In the rows, 128 means zero.
Y: rows in several groups, each row roughly a mix of its group's directions
Y (144 x 11)
[[150 124  92 117 120  95  79 168 145 111 147]
 [148  92 143 133 157  85 104 142 133  87  99]
 [141 150 104 157 178 112 157 131 174 131 143]
 [114  98 139 167  98  90 119 138  77 142 129]
 [156 142 132 132 175 136  84 112 119 130  78]
 [108 107 112 151 166 128 168 149 134  75 119]
 [113 102  92  84 140 125 155 114  84  98 124]
 [112 100 167 118 128 151 105 162 118 174 158]
 [110 114 150  94 187 102 128 147 157 114 109]
 [118  74 127 144 110 109  83 161 126 117 158]
 [170 145  98 102 102 130  84 168 129 143 127]
 [118 116 137 135 144 174 161 123  64 126 120]
 [111  82  93 133 118 130 143 171 121 125 174]
 [118 104  87 102 161  81 106 117 106 151 136]
 [145  97 141 115  99 136 107 141 125 185 170]
 [126 118 107 110 148  88  61 110 142 132 140]
 [156 139 111 141  97 138 170 132 179 145 159]
 [166 136 145  87 136 111 142 102 133 112  72]
 [110 142  66 118 126  89 133 120 124 101  94]
 [ 95 128 130  70 132  85 116 124 139 105  98]
 [138 122 118 151 151  94 126  78 116  86 162]
 [116 161  84  94 131  97  87 128 147 155 130]
 [117 117 130 123 115 127  84 197 132 107 148]
 [105 104 131 164  78 125 107 124 143 171 102]
 [119  97 142 155 118 101  79 138 126 118  76]
 [110 144 158 152  81 110  88 122 109  94 113]
 [142 111 161  68 126 118  88 101 121 137 112]
 [118  93 110  92 116 166 127 116 124 179 156]
 [150  97 122 114 144 132  77 133 144 176  98]
 [144 155  91 117 142 170 181 135 107 135 145]
 [164 126 168  98 131 120  90 123 122 120  78]
 [105 134  95 150 115 172 142 135  84 156 101]
 [102 138 122 138 137 127 186  79 114 101 146]
 [130 127 148 165 149 183 136 110 103  96 101]
 [186 154 139 140 101 120 118 142 171 149 109]
 [111 135 152  70 151  87 127 136 166 127 131]
 [146 116 105 123  80 144  88 173 102 137 125]
 [129 143 153 137  91 140 147 170 134 155  75]
 [159 132 137  87 155 147 179 113 118 135 163]
 [112 113 164 166 111 136  96 114  84 101 105]
 [156 134 156 113  98 125 100  83  89 130 158]
 [187 154  96 109 110 128  88 128 111 129 143]
 [136 110 151  96 121 110  95  63 127 113 115]
 [ 98 105 175 160 133 101 170 145 137 135 107]
 [148 166 137 130  73 119 145 164 123 107 159]
 [128 150  62 129  87 127 109 114 132 108 105]
 [ 93 128 153  89 121 113 173 141 143 112  87]
 [163 141 148 146 111 145 162 149 184 102 128]
 [125 112 148 119  99 133  94 196 142 140 146]
 [133 145  80  71 120 157 123 147 133 152 146]
 [108 142  99  87 116  85 162  96 106 128 113]
 [128 185 103 154 138 104 122 146 166 104 107]
 [122 149 177  85 126  96  94 135 150 119 151]
 [140 141 127 131 163 120 173 160 147  96  83]
 [155 162  84 113 164 116  97 115 119  90 131]
 [116 102 178 111 106 107  88 134  86 136 140]
 [153 133 107  95 133 103 104 135 159 129 188]
 [114 138 115 144  92 164 168 126 151 177 143]
 [149 162  92 125  98 127 128 144 184 154 118]
 [ 99  74 164 120 143 100 151 140 129 160 113]
 [ 92 110 165 120 157  91  85 123 125  99 129]
 [195 118 139 105 123 147 135 104 124 116  88]
 [122 182 149 134 135 136 173 131 133 120  79]
 [179 175 107 121  89 132 113 145 105 120 120]
 [142 161 115 124 170 162 101 100 133  82 120]
 [ 93 126 168 139 105 111  66 113 120 119 120]
 [129 131 159 142 127 125  78 170 171 150 144]
 [110  83 124 113 144 107  92 159 166 138 159]
 [ 95 126 135 165 104 146 156 150 184 141 126]
 [107 122 156 103 118  59 135 153 111 139 141]
 [142 144  91 104  87 113 142 163 120 172 146]
 [135 111 194 136 123 145 120 115 122 142 178]
 [130  97 147 118 189 144 154 129 161 158 134]
 [ 96 176 137 163 160 129 133 171 148 131 118]
 [101 120 137 128 148 151 176 112 101 128 181]
 [146 175  77 107 142 136 168 133 137 108 132]
 [140 162 124 168 135 129 189 149 143 131 102]
 [174  98  98 133 144 105 116 142 105 118  79]
 [119 115 154  98 121  91 174 163 124 161 146]
 [ 90 140  84 161  96 129 106 144 142 159 105]
 [ 93 116 134 128 170 131 128  89 110  75 113]
 [145 177 129 124 150 104 147 136 164 129  77]
 [ 72 140 110  86 141  85 112 146 124 126 136]
 [153 143 112 190 125 158 127  96 135  96 128]
 [ 94 164 151 144 167 117 109 167 159 121 112]
 [141  90 151 110 142 139  78 136 147 170 151]
 [138 159  63 137 133 146 166 152 136 128 140]
 [133 162  57 122 116 141 130 139 120 162 119]
 [136 128 139 128  95 167  93 177  96 138 105]
 [149 133 114 187 145 163 140 159 146  98 129]
 [118  73 102 145 104 128  90 152 110 141  99]
 [151  88 105  95 112 106 162  92 115 100 116]
 [150 114  87 116 164 133  85 111 152 155 155]
 [ 66 117 140 121 150 166 148 153 128 132  97]
 [149 149  99 106  79  81 121 111 148 149 132]
 [146 125 125 103 171  92 132 121 124  87 174]
 [106 131 135 156  83 152 156 111 145 156 172]
 [121 108 178 151 101 153 126 152 117 159  90]
 [103 139 142 111 138 125 175 108 150 118 188]
 [111  91 137 166 105 165 139 117  99 126  85]
 [106 132 129  83  99  63 131 148 124 133 128]
 [145 130 119 152 134 169 188 156 100 142 121]
 [134 132 113  88 193  97 132 129 104 120 145]
 [138 147 102  83 116 121 149  84  86 128 104]
 [143 107 121 146 103 129 168 154  96 175 157]
 [ 99 136  99 123  97  67 112 126 126 106  99]
 [135 192 123 121 116 141 139 169 115  96 104]
 [147 158 127 198 108 129 145 139 103 118 148]
 [142  53 124  99 111 129 133 118 113 120 153]
 [181 129 136 156 114 130 147 151 163  85 117]
 [103 125  96 120 159  67 123 121 154 115 103]
 [124  66 115 115 128 122  92 131 148 169 147]
 [159 117  72 134 157 109 166 151 142 114 139]
 [152 145 138 117 115 178 105 102  83 161 130]
 [ 88 125 146 141 110 172 144 159  95 122  92]
 [122 131 152 125 140  94 104 150 192 100 116]
 [155 134 119 133  68 113 121 152 113 112 175]
 [167 152 116 153  79 124 107  89 144 148 139]
 [ 91 117 147 188  92 157 145 133 131 120 138]
 [150 129  82 161 133 141  89 108 170 144 143]
 [141 196 149 127 117 136 148 162 127 105 105]
 [128 166  94 138 165 113 121 111 169  89 113]
 [122 117 175 112 155 120 108 181 162 137 115]
 [ 65 125 142 116 133 149 151 119 137 176 144]
 [114 138 131 155 121 143 188 136  99 100  91]
 [119 192 133 119 118 146 177 142 121 104 118]
 [124 134 159 127 165 153 123 121 137 159  66]
 [140  85 158 136 143 161 107  81 115  97 128]
 [103  83 113  93 124  89 105 154 145 113 155]
 [151  98 154 157 112 106  70 157 123 121 136]
 [ 85 133 110 162 120 138 107 156 125 148 181]
 [ 86 123 156  98 147 139 148 134 168 172 115]
 [ 93 116 117  94 103  94 100  90 112 142 158]
 [146 124 166  92 169 173 122 124 149 139 152]
 [167 144 129 143 136 123 117 142 100 150 194]
 [147 136  75 126 147  92 141 136 149 108 173]
 [150  61 118  91 131 128 148 152 121 103 129]
 [153 141 127  93 122 174 108 115  76 152 122]
 [139 167 126 129  95 141 132 146 195 142 118]
 [145 162 100 119 134 127  65 105 142 100 142]
 [106 108 140 100 176 120 124 110  71 119 141]
 [132 140  69 130  78 130 163 138 109 132 116]
 [129  86 133 124 141 151  94 188 137 123 156]
 [ 80 143 120 137 131 157 167 152 170 152 129]]

the one row of each list that fits no group (the others fit one group, some only roughly)
- K603: [103 111  71 140 138 164 171 114 118 142 130]
- K823: [124 121 140 155  97 124 125 126  54 105 118]
- K237: [101  93 134 157  98 144 169 131 138 140  82]
- K321: [157 158 132  98 101 156 146 127 129 148 184]
- K623: [106 128 171 153 125 133 113  61 119 142 135]
- K325: [138 170 135 112  78 152 172 147 115 144 132]
- K929: [102 143 115 179 147 138 105 172 152 100 139]
- K300: [ 81 101 128 133 133 138 133  97  78 158 153]
- K404: [175 137 181 118 104 123  93 110 131 101 130]
- K697: [ 98 120 120 156 148  89 137 128 137  66 146]
- K816: [155 153 126 152  80 136 139 111 126 185 136]
- K437: [101 148 159 102  88  91  97 138 120  93 122]
- K577: [180 131 129 112 109 157 164 157 113 164 113]
- K116: [ 89 171 111 100 132 148 137 116 153 156 167]
- K640: [135 154 102 109 107 100  81  98 112 137 167]
  K603
- K578: [151 143 190 128 114 160 115 154 133 159 109]
- K302: [ 96 102  79 111 121 122 114 178 153 130 113]
- K800: [141 107 128 116 130 176  84 139 103 162  95]
- K15: [ 62 139 106 152 117 112  84 135 127 125 139]
- K742: [132 133  93 126 118 145 157 150 153 183  90]
- K888: [102 112 136 122 135 158  98 185 132 147  89]
- K594: [143 141 147 142 126 140  70 113 180 131 154]
- K222: [ 90 109 137 149 114 176 107 167 130 152 101]
- K661: [139 149 135  97 139 171  80 169 110 140 131]
- K604: [137 104  86 116 125 185 162 127 117 154 112]
- K881: [105 138 148  79 133 147 114 126 138 181  95]
  K222
- K101: [ 97 148 137 113 111  92 106  63 126 132 123]
- K914: [ 98 131 139 140  96 131  79  80  98 114 132]
- K488: [160 164 137  80 133 122 139 151 124 149  81]
- K299: [139 169 146 167  97 123  88 113 159 105 142]
- K345: [124 155 145 178 139 129  95 147 178 107 125]
- K184: [104 183 132 171 148 160 113 103 117 119 119]
- K570: [154 119 111  66 102  96 101 101 125 126 120]
- K971: [110 144 138 149  83 111 109 140 188 127 149]
- K828: [144 122 151 162 178 132  86 113 166 128 138]
- K360: [108 143 154 164 116 111 187  98 129 104 134]
- K763: [ 90 129 162  90 168 153 139 134 127 146  92]
  K914
- K329: [155  80 176 133 123 108 128 132 173 120 119]
- K354: [109 141  86 104 170 138 170 143 146 150 151]
- K952: [157 107 132 162  91 109 123 143 178 146 156]
- K103: [147 139  73 118 102 172 102 111 103 113 127]
- K525: [118 155 126 121 152 182 180 139 109 115 144]
- K195: [149  86 114 159  86 124  90 128  98 135 106]
- K386: [160 104 157 136 127 129 138  94  95 117  73]
- K307: [116 175  93 109 110 142 144 127 171 154 155]
- K355: [113 159 173 152 124 103 176 155 127 106 126]
- K667: [136 152 132 151 113  84 172 108 141  97 164]
  K386
- K474: [156 133  80 142 103 162 145 136  98 161 104]
- K688: [128 118 121 155 141 171 111 135 178 132 176]
- K349: [148 143  97 108 116 132 120 114 102  99 192]
- K173: [157 129 115 152 142 125  95 111 105 125  62]
- K722: [128  74 122 124 142 110 122 128 113 170  78]
- K532: [147 119 119 151 100 140 149  97  71 118 164]
- K815: [125 112 141  61 178 133 149 125 131 136 123]
- K444: [146  85 119 122 180 122 171 140 101 114 119]
- K817: [107  83 110 129 179 125 171 137 104 136 120]
- K168: [118  80 151  98 134 112  81  99 137 101 135]
- K605: [ 66 102 142 136 134  87 158 139 144 136 143]
- K402: [ 98 178 159 112 155 133 106  99 102 140 105]
- K508: [138 149  87 106 125 121 114 143 175 170  98]
  K688
- K719: [149  94 154 168 127 166 159 163 139 144 140]
- K286: [117 176  82 146 102 107 125 149 142 147 161]
- K559: [131  96 160 179 133 173 124 145 132 141 156]
- K700: [142 127 177 119 155 123 132 139 151  65 122]
- K675: [146 176 104 117  81 133 156 158 128 129 100]
- K133: [167 110 130 143 118 139 145 155 157 132  66]
- K485: [121 163 154 168  89 140 126  92 162 144 135]
- K547: [101 123 138 166 144  91 104 112 118  88  88]
- K312: [129 148 134  63 128  98 101 137  99 119 156]
- K190: [127 127 108  77 161 100 142 109 141 171 153]
  K485
- K425: [140 126 124 136  98  99 169  63 126 127 118]
- K551: [ 80 134  79 127 146 103  86 133 115 143 116]
- K665: [147 112 125 149 126 155 103 197 139 144 152]
- K378: [166 145 131 106 142 160 133 128  85 111  78]
- K981: [103 109 150 176 108 115 120 142 164 152 168]
- K515: [122 162 106 122 129 135 170 182 104 157 115]
- K947: [ 83  89 137 171 115 122 147 111 130 128 169]
- K285: [ 59 115 121 145 111 133 142 115 133 164 156]
- K309: [139 102  87  93 131 124 179 136  98 105 116]
- K43: [113 160 115 102 107 108 130 160 110 142  69]
  K43
- K11: [107 102 131 111 113 113 127 140  55 121 103]
- K728: [ 97 114 156 129  87 100 138 135  75 121 103]
- K93: [145 141 140  92 166  97 135 147 148 152 176]
- K838: [105 139 131 171 126  91 133  80 160 101 122]
- K867: [171  99 124 124 140 151 156 123  73 131 101]
- K755: [ 97 127 121 159 120 131  86 149 106 119  71]
- K568: [125  89 108  88 125 127 166 164  90 142 139]
- K554: [160 115 135  66 114  94 146 111 114 139 100]
- K621: [114 146  78  87 135 110 125  83 123 128  99]
- K126: [133 143 152  77 114  83  94 132 146 150 109]
  K621
- K702: [120 148  72 109 164 138 136  88 109 105 126]
- K115: [144 172 150 102 107 136 175 128 155 159 142]
- K191: [160  89 146 139 101 133  96  76 129 122 148]
- K37: [142 110  96  74 123  85 115 145 138  99 112]
- K64: [142 107 126  77 192 150 136 120 124 136 132]
- K520: [130 137 132 154 104  97 157 157 165 174 151]
- K324: [168 153 159 155 113 125  93 138  90  95 127]
- K209: [ 66 119 138 135 132 136 139 124  74 108 108]
- K682: [ 67 134  85 127 147 129 131 142  98 113 156]
- K880: [ 96 128  81 103 132 136 155 157  81 133 148]
  K209
- K729: [128 134 136  75 125 114  62 116 127 119 144]
- K869: [168 104 145 111 170 130 167 144 105  96 114]
- K946: [ 84 133  89 117 143 116 140 146 168 172 126]
- K60: [122  71 140 144 146 102 105 106 138 129 175]
- K305: [110 127 141  98 175  96 183 144 126 121 115]
- K393: [173 100 134 135 107 107 105  95 171 101 122]
- K89: [154  97 109  94 146 102 136 106 127 182 147]
- K373: [120 140  95 140 147 153 182 122 130 100  85]
- K445: [131 148  67 138 157 118 102 101 139  95 109]
- K344: [138 115 171 141 134 132  64 126 167 122 135]
- K365: [ 96 155 154 130 126 178 115 137 140 168 161]
  K365
- K638: [110 105 145 114 152 157  83 172 137 150 103]
- K202: [ 86 104 133 103 140  95 106 123 113 106 179]
- K123: [117 135 172 134 135 123 131 132 130  94 196]
- K567: [178 132 126 151 116 134 180 160 150 138 106]
- K927: [101 133  95  89 107  78 129  90 113 122 130]
- K855: [164 177 160  99 109 144 125 125 169 118 137]
- K550: [104 117 105  62 116  93 126 129 108 125 102]
- K642: [124 110 113  94 194 110 127 117  95 109 120]
- K833: [183 147 156 106 123 132 152 153 135 155  91]
- K111: [104 160 124 173 126 140 147 169 144 168 149]
- K255: [118 123 152 103 115 129 116  58  95 147 126]
  K202
